(in the rows, 128 means zero)
Each path below is one point turned by a fixed rotation once a step. After each direction that follows a path, write how fast that rotation turns it, in degrees per step (0 if it stays still).
Each turn is a multiple of 5 degrees from 10 to 175, or 0.
Each row of a path follows its step; steps can be skipped.
Path 1:
step 0: [130 123 128 132 131 127 135 114 126 125 132 127 119 119 128 130 121 120
 135 124 136 139 127 126 126 132 124 124 124 126 128 132 126 120 135 133
 137 126 126 132 125 131 136 131 129]
step 4: [125 115 126 127 133 130 138 127 128 126 136 128 135 121 124 123 127 124
 131 126 128 119 132 127 121 127 121 131 130 135 122 125 124 125 133 130
 130 132 129 122 117 122 118 127 122]
step 10: [124 121 120 134 122 138 123 126 128 127 133 128 124 126 128 120 127 113
 131 128 133 131 132 134 129 126 123 140 127 129 122 130 122 123 136 131
 131 126 124 127 121 130 131 134 124]
step 15: [127 129 134 132 132 122 135 125 131 134 129 125 133 124 124 121 130 130
 136 127 141 131 126 142 121 132 126 137 123 123 131 137 123 120 127 127
 127 127 127 126 123 124 129 125 121]
step 17: [122 125 127 135 138 123 139 129 130 124 138 124 121 123 121 127 124 123
 127 130 128 131 137 136 131 128 127 139 128 134 126 134 128 124 126 129
 140 129 133 128 125 130 127 130 130]
step 19: [132 118 123 130 131 127 126 121 129 127 134 131 128 120 125 133 127 113
 136 130 132 135 135 124 134 133 127 136 126 130 123 127 122 129 121 138
 128 128 120 122 126 129 131 130 127]
step 23: [120 120 128 118 128 135 135 126 133 130 137 125 121 122 128 124 127 126
 132 129 137 125 134 131 131 132 125 123 129 133 131 124 126 124 141 127
 137 130 128 130 118 135 127 129 129]
step 25: [127 121 136 130 127 126 129 124 122 133 134 122 133 118 129 118 127 131
 133 132 136 133 131 123 128 137 132 134 124 124 129 126 133 121 131 137
 125 126 120 128 118 135 125 131 129]
Directions:
[127 126 130 128 128 128 128 128 128 129 129 127 127 125 128 128 127 131
 128 127 127 126 124 126 123 129 129 127 129 128 129 126 129 127 131 129
 126 129 128 126 126 128 125 126 130] : 155
[127 128 131 127 129 127 130 126 126 129 125 128 129 128 128 127 128 128
 130 127 127 126 126 126 128 125 125 126 126 129 125 130 130 127 127 128
 128 126 128 131 127 128 128 130 128] : 160
[129 129 129 132 129 126 129 127 128 126 128 128 129 128 133 129 129 128
 128 129 125 127 129 130 125 131 126 126 130 127 130 132 126 127 127 130
 129 128 128 127 127 129 129 129 126] : 25
[128 128 130 126 127 129 127 128 128 128 125 129 128 128 127 130 128 129
 128 128 130 127 128 129 125 128 126 131 129 126 128 126 127 128 129 131
 133 131 129 130 131 127 127 127 126] : 125
Path 2:
step 2: [136 130 122 120 130 133 130 130 123 133 125 123 128 135 128 125 129 123
 121 125 136 125 133 127 129 133 116 119 128 125 135 134 112 119 124 127
 134 128 131 119 124 132 139 131 126]
step 7: [136 133 132 127 139 136 122 127 118 133 117 121 125 129 124 122 130 131
 120 126 130 136 135 126 125 129 129 123 126 141 131 132 121 120 131 125
 130 128 119 123 118 123 121 130 127]
step 9: [128 129 138 124 128 132 129 128 133 127 122 133 129 135 128 114 133 121
 128 133 123 129 133 135 126 123 121 129 126 130 134 125 120 138 139 132
 131 131 121 115 125 135 138 122 132]
step 13: [137 131 128 115 131 139 136 132 125 135 119 120 124 133 130 121 124 128
 135 134 135 121 130 133 131 136 125 121 125 123 132 121 117 119 125 130
 129 125 128 125 123 128 134 123 130]
step 20: [128 130 131 119 134 134 127 129 127 130 127 134 132 129 125 116 133 117
 119 121 125 125 130 126 124 129 120 123 132 130 137 134 113 137 129 127
 128 131 125 124 121 139 139 125 126]
step 22: [127 131 138 127 123 136 127 129 122 125 126 133 120 139 129 129 128 133
 144 129 124 130 133 121 130 132 123 122 130 130 122 122 117 133 132 122
 140 133 127 136 119 132 126 125 130]
step 23: [136 137 135 116 123 129 129 134 126 139 117 126 126 126 122 126 130 124
 128 129 136 136 131 127 131 126 120 125 131 123 120 128 113 126 122 127
 136 131 126 123 120 131 125 127 136]
step 24: [136 125 123 116 134 138 133 122 117 131 118 126 122 124 129 121 121 131
 129 124 134 128 131 128 125 130 125 126 124 126 128 126 121 120 127 118
 134 121 122 117 124 127 135 125 121]
Directions:
[127 125 127 127 129 128 130 127 128 126 128 126 129 129 128 130 126 127
 131 127 127 128 130 127 131 131 125 126 128 131 127 126 128 127 129 128
 129 129 129 130 130 128 128 129 126] : 130
[128 127 126 130 132 129 128 127 129 129 127 128 126 129 130 127 129 130
 125 127 127 129 127 128 126 128 128 125 128 131 131 130 129 127 126 127
 130 129 130 133 128 130 129 127 129] : 80
[128 130 129 125 125 124 130 128 129 127 128 130 125 131 129 128 129 126
 127 128 125 129 129 127 128 127 128 130 128 129 129 127 129 128 129 126
 127 126 129 131 128 129 125 129 126] : 65
[125 126 132 128 128 129 128 128 125 126 128 126 129 130 126 127 130 129
 128 129 126 127 129 127 128 127 127 130 129 127 126 131 131 127 127 126
 129 129 130 130 126 126 126 129 130] : 100
[128 129 128 132 127 127 124 126 124 129 128 128 129 129 128 130 128 129
 131 126 127 129 130 127 127 129 133 127 128 130 127 127 126 128 130 129
 128 129 128 130 128 127 125 128 127] : 100
Path 3:
step 1: [126 124 126 130 138 122 137 132 121 131 117 122 127 130 130 114 134 137
 123 136 130 135 126 134 136 134 135 142 123 136 130 134 118 126 124 121
 129 118 130 128 125 127 130 129 123]
step 6: [141 122 126 138 124 124 127 130 118 128 126 118 135 134 135 128 136 128
 129 124 115 131 128 128 142 131 123 134 141 123 132 135 128 123 126 137
 124 128 123 130 121 121 135 129 132]
step 10: [131 124 130 133 130 119 119 128 116 119 122 125 135 130 121 141 135 140
 132 125 124 137 123 125 136 129 122 134 144 129 134 122 121 128 129 125
 133 126 127 129 124 122 128 128 123]
step 12: [126 131 141 122 137 125 139 138 127 130 121 123 125 120 121 135 133 130
 121 128 124 123 127 130 138 126 134 131 123 136 133 122 130 114 117 135
 127 128 134 131 128 133 125 122 124]
step 13: [130 129 119 131 136 135 124 131 129 131 129 121 122 131 126 125 120 137
 125 139 118 116 121 134 136 129 133 132 115 115 126 133 122 125 120 124
 134 124 132 125 125 121 129 129 120]
step 14: [126 128 126 140 128 117 126 137 120 121 132 111 132 127 131 129 127 127
 129 133 128 130 117 126 138 125 127 128 137 127 136 128 111 128 131 127
 140 129 127 134 131 133 126 125 132]
step 18: [127 121 125 132 130 125 126 140 124 129 117 120 122 129 132 126 134 122
 128 129 122 134 128 121 139 122 125 135 126 128 130 125 115 137 136 128
 144 125 123 128 120 121 129 137 130]
step 22: [126 125 130 128 144 117 131 136 119 126 121 124 127 128 129 117 128 131
 134 133 121 135 129 124 131 119 133 124 130 137 136 130 119 129 135 120
 131 122 130 128 123 117 130 126 117]
Directions:
[127 126 128 129 124 128 128 127 127 126 127 127 129 131 127 125 130 128
 127 127 125 129 128 126 130 129 125 127 128 129 128 128 128 128 129 127
 128 128 130 126 130 131 127 128 126] : 85
[126 128 129 129 128 126 126 128 128 126 128 128 129 128 129 126 130 129
 128 129 128 125 131 128 125 128 127 129 131 128 128 129 129 127 127 131
 127 129 130 128 123 126 125 129 126] : 20
Path 4:
step 5: [127 128 125 137 124 122 130 134 124 134 127 136 124 122 132 137 133 126
 133 127 121 134 124 121 134 131 125 126 131 125 117 125 137 140 130 125
 128 121 129 138 125 135 121 125 122]
step 12: [136 129 124 139 129 131 131 129 123 129 131 122 126 126 125 124 131 138
 137 129 123 136 134 121 133 126 120 127 120 131 126 120 120 139 125 131
 121 138 126 134 132 133 129 131 130]
step 16: [135 124 125 134 127 131 139 132 122 120 131 123 124 123 127 134 125 129
 134 127 119 124 130 118 130 134 127 124 124 128 118 131 129 138 123 128
 132 127 119 126 136 136 119 127 127]
step 19: [129 128 128 134 128 127 132 130 120 125 138 123 135 123 133 145 120 141
 129 123 130 128 125 125 130 128 130 122 124 130 124 136 130 135 127 137
 128 136 125 126 125 124 129 130 133]
step 20: [141 133 121 134 125 122 132 127 125 131 130 120 131 116 133 133 135 126
 137 126 125 127 123 125 126 130 123 124 130 133 125 135 127 130 121 121
 130 129 121 131 132 123 126 120 118]
step 21: [116 135 131 124 141 121 133 130 123 123 123 127 134 120 141 132 127 125
 135 128 127 131 128 127 126 132 127 126 123 132 127 133 120 129 138 126
 133 130 123 131 126 128 121 120 127]
step 22: [134 115 132 128 127 115 128 132 122 126 129 129 131 125 130 142 121 130
 135 131 123 128 130 134 131 128 128 120 133 131 120 133 133 128 135 121
 131 132 125 130 130 135 120 133 132]
step 25: [125 132 121 124 136 117 132 126 130 129 132 124 133 122 129 136 125 140
 138 133 132 128 135 126 126 124 129 126 131 127 131 138 122 129 137 121
 125 135 131 135 125 126 124 131 137]
Directions:
[128 129 129 129 129 128 128 127 128 127 126 130 127 130 129 128 130 129
 131 126 130 130 131 127 128 124 128 128 130 127 130 128 129 126 125 127
 126 127 130 130 131 130 127 129 131] : 20
[131 127 124 129 128 126 130 129 128 129 126 128 128 128 125 125 129 128
 127 129 127 127 128 127 128 129 130 126 131 130 128 126 128 129 128 125
 128 129 125 128 131 130 126 129 127] : 170
[130 129 127 124 129 128 126 126 126 129 126 129 127 127 130 129 125 129
 129 128 128 127 131 129 125 127 128 127 129 132 129 130 128 130 128 127
 130 128 126 126 129 127 128 127 129] : 10
